rotation ticks, each row followed by its count of ticks
The counts run from 0 to 181.
[  6  -6 -10   5  12  -9   0 -15  10   0   7  -7   6  -3  14  -7   3 -23
 -22  20   0   3 -13 -11  -4  10  -6  -1   3  13  -3   3  -4 -10  -2  11
 -12   1  -4   2   9   0  -9  -5  -1 -13  23  15   5  12  10  31  17  -8
   6 -20  -3  -9  -3 -16  12   2   9   4   3 -18  16 -17  11  11 -15 -13
 -14  12]  76
[ 28  -1  -5  -3   2  -2  12 -13  -3   3   4  -7   8   1  32 -13  12 -16
 -14  12   6   9 -14 -11  11  -6 -14   2  11   0 -11  13   7 -11   8  -2
   0  -6  -6 -14   5  11 -14  -3  -8   2  16  14   6  -3  14   5 -20  12
  -2 -10  26 -10  12   5   6   0 -18  -2   3 -10   6 -11   9  -1   6 -15
  -8  18]  136
[ 38 -11   8   5  10   1   0  -8  -5   1  -6  -4   2  10  19  -2   6  -2
  -6   4  -9  13 -30  -1   7 -18 -17  -4  27   0   7  20  15  -3   2  -3
   5 -12  -9   5  14  20 -14  17  -1   6  20  -6   9   5  11   0 -12   1
 -17  -6  12  -1   1  -1   9  -3  -6   1  -4  -5   2 -13  -8  13 -12  13
   4   4]  33
[ 18  -9 -22  12  -2   3   4   7  -5   1   5   7  -4  -6  29  11   7   6
 -19  17   5   9 -19  -1  -1  -5 -13   7  19   2   3   9  13   3  -4 -10
  -8  -8   7  11  -7   3   0  14  22 -12  -4 -20  11  23  11  17  19   1
 -10 -18  13  -5  -6 -23   3  11   0   3 -22  10  10   1   3  13  -2  -2
 -10  -7]  55
[ 23  -6   8  -2   7   1  14 -12 -10  13   0   3 -15   4  17   1  -8   7
  -1  -3  12  14 -20  10   4  -4 -11   8  10  -6  -8   9   1 -17  18 -13
   2  12 -17  11   7   9  -4   0   8  -8  18  10  12   3  -1  18 -24   6
 -27   3  32  -8   8  -3  23  10   3   6  -5 -22   2   4  13  -7   5   4
   6  -4]  21
[ 14 -12  15  -1   7  -6   2  -4  -3  13  -1  -4   2  12  15  -5  -3   1
   5   2   9  15  -5 -14   9   2 -23   8  12   1   1  -1 -21 -17  10   7
   2  -3 -21   5  12 -10 -15   8   8  -7   7 -17  -3   6 -23  31  -6 -11
 -20   6  30   0   0 -12  12  15   0  -7  -7 -15  -1   2  17 -11 -16  -5
   1   5]  12
[ -2  -2 -13  14   2 -16   9   3   4   1  15  -3   0  -4  37  -9  10 -11
 -13  29   9   4 -13  -4  13 -16 -10   6  14   4  -1   7   8 -11  -8  11
  -3  -4 -15  -6  -2  -5 -11  -5  -1 -10  -3 -17  -2  12   5  21   5   0
   3 -15  29   6  10   0  -8   8 -14  -8 -11   9  13  -1  10   6  -9 -11
 -21   9]  152
[ 29  -5  12 -11   3   1  14   6 -17   6   6  -8   4   7  29  -2   7 -13
   0   5   3  21  -6   5   1  -2  -7  -3  18  -2  -5   6  19  -6  15   1
   1 -14 -16   4  27  13  -3   2   3  -6  11   8   7 -10  13   2 -25   8
   0   1  28  -1   7   7  10   7 -13  -4  10 -10   2   0  10  -3   1   1
  15   7]  134
[ 21  -5  11  -3  11   1 -19 -12   1   1 -10   0  18   6  20  17  -1  -1
   1  16  16   6   0 -18   3 -10 -14  -2  33  18   7   8   2   7   6  17
  -5  -8  10  -1  11  11   9  26  20 -14   5   0  11   9   9   8  -4  -1
   3   7   9   1  -3 -12   5  18  -5   3   5 -10   9  -7  -6  11  -9   2
  11  -5]  94
[  4  -8  -2  18  -3 -20  -6 -10 -11  12   5  10  -7  -4  22  -9   9   1
  -6  29   1   3 -22   7  14 -13 -21  12   5   4   9   9  -6  -3   0  21
   1  18 -14   1  10  19  -2   1  -2  -7  22 -13   3  15  -4  33  -7  -8
  -4   0  16   8   3   1  -1   0  -3  -5 -10   7  18  -9   8   2 -14   9
 -12   3]  16
[ 20  -9  12   1   0  -5   3   1 -19  18   9  13  -6 -10  10   6  12  -4
 -12  22  -7  22 -14   3   6 -16 -16   6  20 -13   4  11  -2   5  12  11
   2   2 -14  13  23  12  10   9  10 -10  11 -12  13   7  -5  25 -15 -11
  -7  16   4   3   1   0  12   3  -4   5  -3  -9  -6   0  10  -3 -11  10
   9   2]  118
[ 18  -9  -5   4  -2  -7   0   9 -26   2   4  10  10  14  23 -13  17  -6
 -13  20 -10  14 -15  -9   1 -13 -31   7   5   9  13   7  -3   7   1   3
  -1   7  -3   6  10  16   5  13   8   3  18   8   1   7  13  22  -6   5
   8   3  13 -10 -10 -16  -7 -11  -3  -1  -8   6  16 -18   5  13  -8   8
   8  14]  130
[ 17 -14 -14   5 -11  -9   3   3 -12  12  -1   3   3   0  34   3  14  -3
  -7  27   3   2  -9  -2  10 -25  -6  -1  18   7   4   9  10  -3  -9  24
 -10  -4  -5  -6  -2   3   4   5   8  -8  -1 -26  14   3   0  21  16  -7
  -8  -4  19  -2  -2 -14   0  13  -7  -4  -4  23  16 -10  14  -2  -2  -3
  -7 -20]  154
[ 10  -4   7  -9  -5  -4  -1 -26   1  13  -2  -4   9   3  13   2  10  -5
   5   5   9  23  -1 -13  16  -5  -4   5  11  10  -4  -7   2  -5  18  17
  -6   7  -8   5  16  -6  -2  10  10 -14  20  13   2  22  -8  21 -11 -15
 -12  19  19  -5   8  -6   8  18  -5   1   0 -16 -16  -9  13 -23 -14  -4
  -5   9]  111
[ -3 -12  13  -8  15 -13  -8  -1  -9  -3 -11  -2   1   2  13   4  -6  -8
 -13  21  -2   0 -27   2  -7  -8 -16  17  13   7  -1  14  12   5  -6   1
  -5  14   8  10   7  21 -10   6   7 -23  14  19   8   6   9  22  -4   8
 -19  -9  12   2  -2 -12  -3   3   9   5   3 -15  17 -18   6  27 -10   4
   7  17]  181
[ -1 -16 -12   6 -10  -9   0  -1  -8   7   5  -7   6 -12  28   5   0  -6
 -27  39  15  -1 -16   0  -9   2 -10  20  10  -3  -4   3   4   0  -2  -9
   0   0   6  -6 -10   3 -11   2  11  -5  -8 -14  18  13   4  19  -4   7
 -13 -16  21 -12   2 -18  -5   2  -6   0 -15   6  14 -10  10   9   2 -22
 -10   3]  53
[ 13  -5 -15  12   2  -3   3 -20  14   2  -3 -17  14   7  28   2   2  -9
 -11  16  15   6  -3  -1   6  18 -13  11   4  10  -8  -9  10  -9   9   0
 -11  -1  -1  -1  -5   0 -27   6   4   3  17   7   3  18  11  21  -4 -14
  -3 -15  23 -15   0 -16 -11  12  -1   9  -6   0   5 -17  16 -10  -8 -11
 -12  -6]  61
[ 28  -6  -4  14  24  16 -16 -20  14  -8 -11 -13  15   3  14   2  -2 -18
 -15  13   6   5  -4  -3  14   3 -14 -13  16   6   5  13   7  -6   0  10
   0 -16  -2  -2  16  19 -11  10  -7   1  13   3   9   7  11   9  -6   6
   1 -17   3   4   3 -10  17   9 -11   6   6 -22  12 -11  -1  15  -7  -7
   3   2]  85
[ 24   1   2   4   9  -2  17 -18  -6  10   1   3 -19  -5  24  -7  -5   0
  -4  -9  13  14 -26   7  10   2 -13   8   6   1  -7   8  -1 -18  17 -11
  -2   6 -13   7   5   7 -12  -6   0  -8  23  19   6   8   2  19 -15   3
 -23  -6  25  -5   7   1  27   6   4   0  -4 -26   3   5  11  -2  -1  -1
 -10   5]  22
[ -3 -27  19 -12  -9 -14   9   7 -24  14  10  -1   6   9  12  -5   6   0
  -3  17  -6   5 -19  -6 -14   2 -17  12   6  14   2  -2   2  -7   6   2
   1   6 -15  12  26   2   0  -3   8 -15  24   5  12   4  -7  21  -8  -6
 -15   4  23 -10  -9  -7   1  -1  10 -12   2   2  14 -13  12   1 -12  10
   9   1]  28
[ 13  -4  16 -18  14   6 -15  -5  -8   0 -18  -5   5   3  19  10   0  -9
   0   4  18  20   0  -9   7   3 -15   9  22   9   1   0   5   4  11  12
   0  -1  20   5  16  11  -1  18  16 -18  -3   9   3   9   0  18 -11   8
 -15   2  18   4  -4 -12   7  25  -1   2   4 -23  -2  -1   7  -3  -6 -12
  15  17]  96
[ 11   6 -11  -7   0  -4  12 -12   2  11  -3 -14  -1  -4  30  14  -1  -9
  -8   5  12  20 -11   9   2   4   5  12  13   7 -14 -11  28  -4  17   9
 -10   1   8   0   7   1 -13   7  12 -18  14  13   9  19   8  13   1 -11
 -15  -8  21 -11   5  -7   0  18  -1  13   4  -4 -11  -9  19 -13  -5  -5
 -14  -3]  59
[ -8 -11   2 -10   9  -3  -1 -10  -5  -2  13   3  14  -4  17  -5   7  -4
  -9  26  20  -5  -2  -6 -10   5   0   2   9  17  -7   4  -1  -4   4   7
   3  -3  -7   9  20  -5  12  -6  13 -25   3  10  17  21  10  20  -2  13
   6  -5  17   4   2 -13  13  12  -5 -14   3 -19  26   2   6  11  -5 -11
  -1  11]  90
[ 10 -26  13 -14 -12 -11   7   0 -19  13   1  -1  10  11   8  -9  15  -2
   1   4 -13   4 -18 -13  -4  -5 -14   2   8  14   7   0   6  -9   4  10
  -5   4 -15  14  22  -1  -1   1   3  -9  22   0   7   4 -10  22   6  -9
 -20   2  18  -9 -10 -12   7   5  12 -12   1   6  12 -16  14  -6 -18   7
  -1   3]  27
[ 18 -19   1 -18  -4   8  12  -7 -15   3   1 -10   7   9  14 -15   7  -6
  -5   5  -3   8 -21   4   1   4  -6   0  -4  -1  -6   6  16 -12   2  -5
  14  -6  -8   5  25  -3 -10   2   3  -1   4   9  15   9  -2  10 -18   8
 -30 -12  34  -6   7  -8  13   1  -9 -11  10 -11   8 -17  12  -7  -6 -17
  -4  13]  36
[ 11 -22   2   8   5  -2   5   7   7   2  14  -9   7   1  17   5   8 -14
 -19  20  -3  11  -5  -4  -7   9 -18   7  18   0   5  -9   5 -11   2   0
 -12 -17 -13   7   8  -6 -17   4   6 -12   3 -27   1   8 -12  26  23 -21
  -5 -10   0  -7 -11 -21   6  19  10   1 -16  -2  -1   3  17   2 -17  -7
   2  -5]  64
[ 10 -11  -3 -22  -6  -5  21  24 -26  11  16   7   1   5  23  -8  16  -7
  -5  19   0   7 -12 -19  -7 -16  -1  -1  14   7  -4   4   7  -3   0   2
  -1  -8  -8   7  15 -13  11   5  19 -21  -5  -3  11   0   1  15  12   7
  -8   0  26 -10  -1 -15  15   5  -5 -12   3  -1  10   0  15   2  -3 -11
   1   8]  141
[ 11 -27   9  -1   9 -12   6 -13   6   5   4  -3  17   8  17  -3   1  -6
  -4  12  -4  -5 -17 -19  -7  -6  -9  -9  23  13   2  13   0 -17   0  -1
 -15 -12 -28  13   9  -5  -5  -4   4 -21  20   6   7   4  -1  11  19 -13
  -8 -10   7  -2  -8  -7  20  12  15 -11  -2  -4  17  -1   6  14 -15   7
 -10 -12]  177
[ 21  -4   6 -11   9   5   7   9  -1   2  -7 -14  11  19  31   1   0  -9
  -2   0   4  18  -5 -18   9  -9 -18   2  24  -3  -4   0   9  -8   1  -3
  -3  -9  -3  -4  -1  -6 -25  18   9  -4  -9  -4  -3  -5  -3   6  -3   2
 -25   0  36  -8   4 -19  -2  21  -8   1  -4  -5  -7  -6  11 -11  -5  -9
   5  11]  148
[  9   2  11 -12  18  11 -14  -5  -6  -6 -10  -9   6  -1  25   3  -3 -10
   0   9  21  20   1  -2   9  14 -16   7   7  10  -2  -5  -4   0  14   5
   7  -2  13   7  19   5  -7  12  10 -14  -2  10   0  16   5  18 -19  12
 -13  -4  27  10   3 -14   4  22  -7  -3   3 -28   5  -1  10  -2  -7 -19
   9  20]  97
[  9 -13 -10   6  15   6  12 -20  -4  -6  -3  -8   3   6  23 -11  -2  -9
  -4   5   3  -3 -13  11   7   7  -1  -6 -12   7  -8   4  11 -20   1  -2
  -7   3 -11  13   5   3 -12  -9  -1 -10  19  23   4  10  10  23   1   1
 -20 -20  25  -2   0 -18  12  13   8   2   5 -12  19  -9  11   3  -4  -6
 -10  -4]  174
[ 11 -11   7 -13  -6 -18  13  -6 -10  17  18   1   5   0  11  -8   9 -17
 -18  19  -2  15 -19 -26  -9  -8 -17  11  16   2  -9   7 -12  -5  12   2
   1   3 -18  -1  16  -5   4  -1   5  -5  21  17   9   3  -1  19  -9  -8
   1   8  11 -20   3   3  17 -10   3  -4   4 -16   2 -15  11   4  -9  -8
  -4  14]  127
[ 18 -15 -17  17  16   9  -1 -11   2  -5  -9   3  11   6  16   7   4   6
 -16  16   5   4  -5  17   8 -11 -10  -8   8   1   0   4  27  -8  -3  -2
 -10   3  -4   9  -1  20  -5   7  10  -4  18   1  19  21  13  17   1  -3
  -2  -8  12  -5   3 -24   2  12  -2  22 -10  -1   7 -12  10   2  -4  17
   9 -17]  70
[  6 -16  -8  17  13  -2  10 -20   1  -3   3  -5  10  12  23 -11  -5 -10
  -1  11   4  -6 -12   4   2  14 -10  -7  -5  12  -3   6   0 -22   1  -3
  -7  -3 -20  15   8  -2  -7  -5   0  -5  22  17   8  16  10  26   5  -3
 -12 -22  25  -1  -4 -17  14  10   8  -6  -2  -6  24  -6   5   9  -6   2
  -8 -14]  175
[ 21 -10   4  17  17  -3   4  -3  -1   0   0   5  -8  -1  20   8   1  -1
 -13  15  -8   9 -23   7   7 -23 -17   1  26  -6   6  17  13 -11  -7   3
 -11  -3 -15  11  -2  18  -7   6   4 -15  12 -14   9   0   2  20  12  -9
 -14  -9   5   5  -3  -7  13  12   4  12 -12  -7   6   0   3  20 -10  18
   6 -14]  169
[ 34 -11 -12  10   3  10  14 -26  -3   3   6   7  17  12  19 -11  15   2
   2   0   1  10  -1  -7  16  -2 -19 -11   3   1   4   7  -2 -14   9 -11
  -7  -1 -21  11   5   9   0   4   5   5  22  16   9  21   9  12 -15   1
  -1   2  24 -11   3 -17  15   4  -3   3 -12  -5   3  -3   4  -8   0   9
   0  -5]  123
[ 13 -23  -4  11   6   1   6  -6  10   0   6 -10  14   6  20   3   9  -7
 -14  12   3   9  -2 -12   2  13 -22   7  12   9   6 -12   2 -17   1  -6
 -21 -16 -10   4  -4  -2 -23   5   2  -8   7 -19   0  14 -11  24  20 -13
  -5 -12  10 -15 -11 -23   0  20   4   5 -19   0   2   0  11   1 -10  -3
  -4  -3]  63
[ 16  15  -8   3  -1 -11  -2  -9 -15  16 -10   1 -15  -6  31   5  -7   1
   6   9  25  12 -10   6  10  -9  -2  13  13  13  -6   5   3   4  17  22
  -1  18   3   0   8   8   8   8  13 -17  15   4   3  12  11  27 -11   1
   1   2  28   3  10   1   8  10  -2   5   2  -8  14  -1  15  -6   0  -4
  -8  -8]  7
[ 11   4 -13   3   1  -2   8 -16   2   7  -4 -23   5   1  37   7  -2 -14
  -8   9  14  13  -6   9   5  19  -2  13   4  15  -6 -12  20  -6  15   6
 -10   3   7  -6   0   4 -21   5   5  -6  20  13   4  15  12  20   1 -12
  -7 -12  23  -9  -1 -13  -4  18   2  13   1  -1  -1 -12  17 -11  -4 -11
 -14  -5]  60
[ 27   1 -10  15   7  -5   9 -22  -4   8   2   0 -13  -2  24 -10  -1  -8
  -3  -4   2  11 -28  -1  15   6 -12   3   1   5  -2  13  -9 -16  12  -5
   3   3 -16   5   6   4  -8  -3  -2  -1  30  17   0  10   6  21  -4  -2
 -15 -15  19  -5   4   0  22  -1   7  -5   0 -15   8  -4   7   3  -7  -2
 -17   8]  23
[  0 -25   7  -4  13   4  -4   3  -5  -8  -2   4  20  12   6  -2  12  -3
 -12  19  -7   1  -3  -9  -9 -12 -16  -9  16  13   8  -4  16  -5  -6  10
 -14   0  -6  13  13   8   4   3  13 -26  13   0  10  12   2  23  18  -8
   5  -4   3  -5 -13 -26   2  11   9   4  -2  -8  13 -11  11  11 -20  14
  16   5]  79
